One turn moves every row onto another: examples first, then more rows asked
kozof: -0.96  -0.81  -0.68  -0.30  +1.75  -0.13  +0.32  +1.80  +1.07  -1.37  +0.66  +2.00  -0.71  +0.10  -0.05  -0.88  -0.66  -0.70  -1.02  -1.53
vef: +1.00  +1.80  +0.62  -1.49  -1.76  -1.10  +2.03  +0.87  -1.97  +0.67  -1.24  +0.82  -1.49  -0.11  +1.91  -1.53  -1.02  -0.71  -0.07  -0.38
gik: -0.48  +1.18  -1.79  -0.60  +0.36  -1.03  +0.22  +0.10  +0.15  +0.56  -0.36  +0.76  -2.06  +1.21  +0.97  -0.70  -0.52  -1.44  -0.76  -1.55
Riko: +2.45  -0.67  +1.16  -1.26  +2.19  -0.32  +0.04  +1.51  +0.40  +0.96  +1.88  +1.51  -3.05  +0.77  +0.05  -1.21  -0.51  -0.46  +0.94  +0.78
vuru: +2.22  +0.68  +1.26  -0.85  -0.64  -2.12  -0.71  +0.47  +1.10  -0.65  -1.39  +0.19  -0.01  -1.02  -0.26  -1.03  -1.43  +1.51  -0.52  -0.37
goseg: +0.64  +1.79  +0.32  +0.47  -1.02  -2.46  +0.67  +0.18  -0.34  -0.98  -0.03  +1.06  -0.44  -0.77  -0.44  -0.95  +0.55  -0.86  -1.00  +0.69
vavo: +3.24  +0.09  +1.75  +0.89  -0.16  -0.27  +1.87  +2.25  +0.25  -0.06  -0.61  +0.64  -1.43  +0.88  +0.89  -1.91  -0.30  +1.60  +1.29  -0.19
Ves: +0.66  +1.36  +0.01  -0.24  -1.06  -1.53  +0.81  +1.32  +0.04  -2.00  -0.99  +0.77  -2.17  -0.17  +0.37  -0.89  -2.01  -1.68  -0.93  -1.75
Sar: -0.63  +1.68  +0.64  -0.07  +1.39  -2.97  -0.59  +1.93  +0.87  -0.17  -0.18  +0.75  -1.44  +0.09  +0.22  -1.36  -0.15  -1.70  -0.89  +0.55
bekug: +2.23  +0.14  +1.17  -1.43  -1.22  -1.23  +3.32  +0.80  +0.03  -0.48  +0.16  +0.39  -2.41  -0.48  +2.20  -1.29  -1.05  +1.05  -0.93  -0.61
Kisub: +0.68  +0.84  +1.32  -0.04  +1.64  +0.72  -0.20  +0.89  -0.03  -0.84  -1.25  -0.17  -3.05  +1.77  +1.14  -2.06  +0.13  +1.95  +0.12  +0.38
Fut: +2.66  +1.39  +1.78  -1.45  +1.18  +0.91  -0.86  +0.36  +0.48  +0.48  -0.05  +0.16  -1.31  -0.28  +0.98  -0.82  +0.00  +1.72  -1.63  +0.54
Lub: -0.11  +0.68  -0.23  -2.88  -0.27  -0.75  +0.06  +0.88  +0.02  -1.57  +1.89  +0.85  -1.16  +0.63  -1.05  -1.21  -1.09  +0.68  +0.03  -0.86
Sos: +0.66  -1.29  +0.04  -0.25  +1.49  +0.55  +1.25  +1.45  +1.39  -0.08  +1.51  +0.33  -3.22  +0.32  +1.18  -1.73  -0.90  -0.61  -0.88  -1.74
kiguf: +0.56  -1.37  +1.00  -1.13  -1.24  -0.68  -1.21  +1.78  -0.87  -0.34  -1.32  +0.44  -1.94  -0.93  -0.91  -0.13  -1.17  -0.61  +0.37  -0.57
Leb: +1.12  +1.22  +1.27  +0.17  +2.27  -2.04  +0.28  +0.82  +1.09  -0.31  -0.46  +1.27  +1.01  +0.20  -0.99  -1.88  -1.38  -0.61  -0.29  +1.04
Gise: +2.44  +0.26  +1.64  -2.46  +0.10  -0.48  +0.48  +1.94  +0.17  +0.11  +2.02  +1.45  +0.24  +0.95  +0.31  -0.71  +0.66  +0.92  -0.53  +0.88
pagi: +1.06  +1.79  +0.68  +0.14  +1.71  -0.87  +0.58  +0.46  -0.70  +1.13  -1.10  +0.70  -0.84  -0.47  +0.37  -1.56  -0.76  -1.10  +0.81  +2.71
vonom: +0.65  -0.67  +1.49  +0.66  +0.35  +0.52  -1.14  -0.23  -0.61  +0.30  -0.55  +2.16  -2.49  +0.09  +0.65  +0.59  -0.96  -1.48  -0.73  -0.05
kogog: +2.59  -0.05  +1.49  -0.46  +0.83  -1.43  +2.07  +1.46  -0.48  +1.61  +1.15  +1.13  +0.23  -0.23  +0.19  -1.86  -2.61  +0.00  -0.98  +0.75
mif: +2.03  +0.49  +1.32  +0.17  -0.14  -0.11  +2.59  -0.90  -0.99  +1.84  -1.07  +0.85  -1.23  +0.18  +0.86  -1.79  +0.40  -0.22  +0.06  -0.50
kom: +1.31  -0.28  +1.13  -0.23  +1.99  -0.29  +0.24  +0.00  +0.57  +0.36  +0.17  +2.08  -1.62  +2.33  +1.36  +0.50  -0.75  -0.08  +1.82  +0.34
Det: +1.59  +0.55  +2.02  -0.25  +2.20  +1.05  +1.94  +0.81  +0.88  +1.57  +0.01  -0.41  -0.76  -0.83  +0.62  -2.36  -0.83  -0.99  -0.77  +0.54
sufog: -0.24  -0.28  +0.16  -1.11  +0.88  -1.02  -0.54  +0.91  -1.03  +0.02  -0.27  +0.74  -3.30  +1.92  -0.87  -0.42  -0.76  +0.72  +1.41  -0.12
sugir: -0.54  +0.61  +0.33  -0.67  +2.53  -0.06  +1.23  +0.07  +0.85  +0.78  -0.20  +0.11  -1.43  +1.06  +1.86  -2.61  +0.87  -1.06  +0.19  -0.59
lizo: -1.28  +0.24  +2.16  -1.70  -0.69  -1.73  +1.03  +1.53  -0.63  -0.41  +2.23  +0.95  -0.60  +0.55  +0.69  -0.27  -0.89  +1.02  -0.59  +0.13
bep: +1.65  +0.65  +1.97  +0.04  +0.66  +0.53  +0.88  +0.82  +1.57  -0.96  -0.61  -0.61  -0.54  +0.94  +2.31  -0.90  -1.34  +0.94  +1.64  +0.85
feb: -1.15  +0.76  +0.79  -1.06  -0.89  +1.21  +0.86  +2.27  -1.13  -0.51  -0.95  +1.23  -1.71  +1.28  +0.88  -2.48  +0.52  +0.18  -0.51  -0.56
Desa: +1.28  +0.25  +0.60  -0.24  +2.94  -1.12  +0.86  +3.11  +1.01  -0.26  +1.38  +0.87  -1.32  -0.39  +1.26  -1.17  -2.41  +1.02  -0.29  +0.17
Rumo: +1.39  -0.47  +0.07  -1.75  +0.77  +0.56  +1.61  +1.99  +0.65  -1.40  +1.13  +0.82  -1.06  +0.26  +1.06  -2.05  -3.55  +0.03  -0.54  -1.15
Voro: +0.25  -0.10  +1.64  -1.16  +1.12  -0.20  -1.65  +1.09  +0.08  +1.47  -1.81  +1.35  -2.25  -0.55  +0.77  -1.53  +0.09  -1.06  -1.44  +0.96
gego: +1.32  -1.36  +2.04  -1.08  -1.57  -0.37  +0.42  +3.31  -0.03  -1.60  -0.25  +0.90  -0.05  +0.14  +0.43  -1.77  +0.29  -0.14  +0.27  +0.21
zif: +1.69  +0.14  +1.59  -0.58  -0.17  -3.04  +2.05  +1.91  -0.69  -1.77  +0.27  +1.56  -0.59  +0.13  +0.80  -2.33  -2.36  -0.46  -0.20  -0.61
mopu: -1.15  -0.69  +2.81  +0.23  -1.11  -0.04  +0.57  +1.40  -0.53  -1.73  +0.05  +1.33  -2.34  +0.56  +1.05  -1.30  -0.23  -0.83  -1.25  +0.27
puluz: +0.30  -0.99  +0.32  -1.82  +0.31  +1.33  +2.59  -0.13  -0.36  +0.53  -1.59  +1.17  -2.28  +0.44  +1.55  -1.54  -0.67  -0.86  +0.23  -0.37
Pirob: +0.85  +1.26  +1.69  -1.03  -0.57  -0.37  -0.08  +0.72  +0.43  +0.29  +0.92  -0.86  +0.29  -1.31  +1.26  +0.20  -2.08  +1.42  -0.22  +0.47

Pirob goes to -> lizo
Det goes to -> kogog
Now these:
Voro goes to -> Riko
pagi goes to -> Desa
Gise goes to -> gego
Rumo goes to -> vef

One turn moves every row onto another: examples first, then more rows asked
rodi: +0.05  -2.17  -0.51  -2.08  +0.15  +1.07  +0.46  -2.17  +3.13  -0.43  +2.03  +0.53  +1.94  -0.22  +0.05  -0.89  +0.85  +0.78
Toz: +0.72  -0.57  -0.44  -0.91  +2.18  +1.29  +1.11  -1.61  -0.10  -0.09  -1.57  +2.62  +1.15  +1.66  +0.90  +0.97  +1.33  +0.14
nibot: +0.73  -0.58  +1.27  -1.98  -1.17  +0.56  +0.32  +0.75  +0.05  -2.45  +2.14  +1.51  +1.82  +0.54  +3.13  -0.15  +0.81  +0.58
Geno: -0.29  -0.72  +0.84  -1.49  +2.29  +3.34  +0.25  -1.02  +0.27  -0.77  -0.91  +1.67  +1.87  +0.59  +1.05  +1.98  +1.05  +0.15
sisa: +0.06  -0.32  -1.28  -0.04  -1.13  +0.73  +0.45  -1.63  +1.93  -1.87  +1.08  +2.42  +0.70  -0.23  +0.78  -0.56  +1.61  +1.97
lomaz: +0.13  -0.99  -0.22  -1.42  +1.96  +1.77  +0.64  -2.43  -0.44  +0.37  -1.51  +2.41  +1.03  +1.47  +2.53  +1.35  +1.04  -0.52
kir: +1.34  -1.42  +0.92  -2.23  -1.39  +1.37  +0.52  +0.42  +0.91  -2.32  +2.56  +1.89  +2.78  +0.43  +2.40  +0.10  +1.10  +0.48
Dedu: -0.87  -0.01  -0.05  -0.29  -1.10  +1.87  -0.19  -1.03  +1.86  -2.42  +1.41  +1.60  +0.81  -0.82  +1.05  +0.18  +1.28  +2.06
taz: +0.36  -1.63  -0.20  -1.55  +1.71  +2.44  +0.79  -2.55  +0.21  +0.39  -1.37  +2.39  +1.64  +1.18  +2.06  +1.61  +1.07  -0.56
ril: -0.66  +0.32  -0.54  -0.07  -1.06  +0.90  +0.00  -1.15  +1.29  -2.19  +1.05  +1.83  +0.06  -0.44  +1.19  -0.35  +1.28  +2.14
zefu: -0.47  -0.73  +0.57  -1.56  +1.98  +2.38  +0.36  -2.01  -0.52  +0.04  -1.40  +1.90  +1.01  +0.97  +2.60  +1.69  +0.80  -0.43
Zad: +0.41  -1.68  +0.40  -1.12  +0.70  +0.57  -0.62  -0.95  +1.22  -1.80  +0.76  -1.00  +1.50  +0.08  +4.53  -1.14  +0.64  -0.64
vupa: +1.67  -2.67  -0.76  -1.05  +0.48  +0.56  +0.02  -1.69  +2.24  -1.35  +0.85  +0.00  +2.45  +0.32  +3.66  -1.13  +1.16  -0.93
bafeg: +0.79  -1.25  +0.80  -0.44  -1.23  +1.50  +0.48  -2.46  -0.06  +0.13  +1.53  +1.26  +3.13  +0.88  +1.71  +0.34  +2.99  -2.03
Pufu: +0.72  -1.43  -0.23  -1.36  +2.21  +2.63  +0.89  -1.68  +0.77  -0.31  -1.04  +2.39  +2.26  +1.09  +0.56  +1.60  +1.41  -0.02
fulu: +0.93  -2.50  +0.18  -1.28  +0.57  +1.51  -0.57  -1.24  +2.05  -1.62  +1.13  -0.78  +2.67  -0.16  +4.03  -0.66  +0.80  -0.75
ris: +2.04  -1.53  -0.06  -1.97  -1.37  +0.19  +0.93  -0.01  +0.84  -2.00  +2.16  +2.50  +2.61  +0.98  +2.33  -0.50  +1.29  +0.46
nomo: -0.20  -0.06  +1.56  -0.22  -0.86  +0.83  +0.05  -1.73  -1.26  -0.20  +1.15  +0.53  +1.86  +0.86  +2.59  +0.28  +2.55  -1.78
farel: +0.59  -0.57  +0.69  -0.06  -1.07  +0.15  +0.56  -2.37  -0.85  +0.22  +1.07  +1.26  +2.24  +1.26  +2.21  -0.18  +2.82  -1.83
Didi: +0.10  -1.21  -1.10  -1.47  +0.26  -0.83  +0.71  -2.29  +1.99  -0.24  +1.37  +0.79  +0.64  +0.53  +0.57  -1.65  +0.91  +0.94
limig: +1.39  -0.55  +0.33  -1.70  -1.23  -0.49  +0.76  +0.39  -0.10  -2.16  +1.91  +2.21  +1.52  +1.10  +2.76  -0.76  +1.05  +0.47
Fel: +1.25  -1.89  -0.59  -0.84  +0.67  -0.31  -0.07  -1.48  +1.16  -1.46  +0.40  -0.32  +1.47  +0.66  +4.31  -1.59  +0.91  -0.70
Liku: -1.32  -0.20  +0.18  -1.65  +0.48  -0.35  -0.10  -1.33  +1.08  -0.81  +1.23  -0.22  -0.22  +0.01  +1.37  -1.39  +0.37  +1.24
Zudo: -0.17  -0.60  -0.79  -0.31  -1.17  +1.94  +0.21  -1.44  +2.43  -2.16  +1.45  +2.06  +1.53  -0.64  +0.53  +0.08  +1.55  +1.90
vidav: -0.11  -1.43  +0.41  -1.75  +1.99  +3.03  +0.46  -2.21  +0.04  +0.01  -1.09  +2.01  +1.73  +0.80  +2.41  +2.00  +1.02  -0.55
tili: -0.13  -0.80  +1.86  -0.59  -1.03  +1.96  -0.09  -1.80  -0.51  -0.22  +1.58  +0.49  +2.89  +0.37  +2.18  +0.81  +2.60  -1.86
Kifad: -0.38  +0.10  +0.59  -0.91  +2.47  +1.86  +0.42  -1.01  -0.61  -0.61  -1.36  +1.72  +0.63  +1.12  +1.47  +1.33  +0.94  +0.24
mopi: -1.39  -1.07  +0.94  -2.19  +0.27  +1.58  -0.38  -1.31  +2.21  -1.00  +2.05  -0.49  +1.22  -0.69  +0.89  -0.44  +0.45  +1.04

Dedu goes to -> ril
ris goes to -> kir
Now these:
zefu goes to -> lomaz
rodi goes to -> mopi
Zad goes to -> Fel
Geno goes to -> Kifad
tili goes to -> nomo

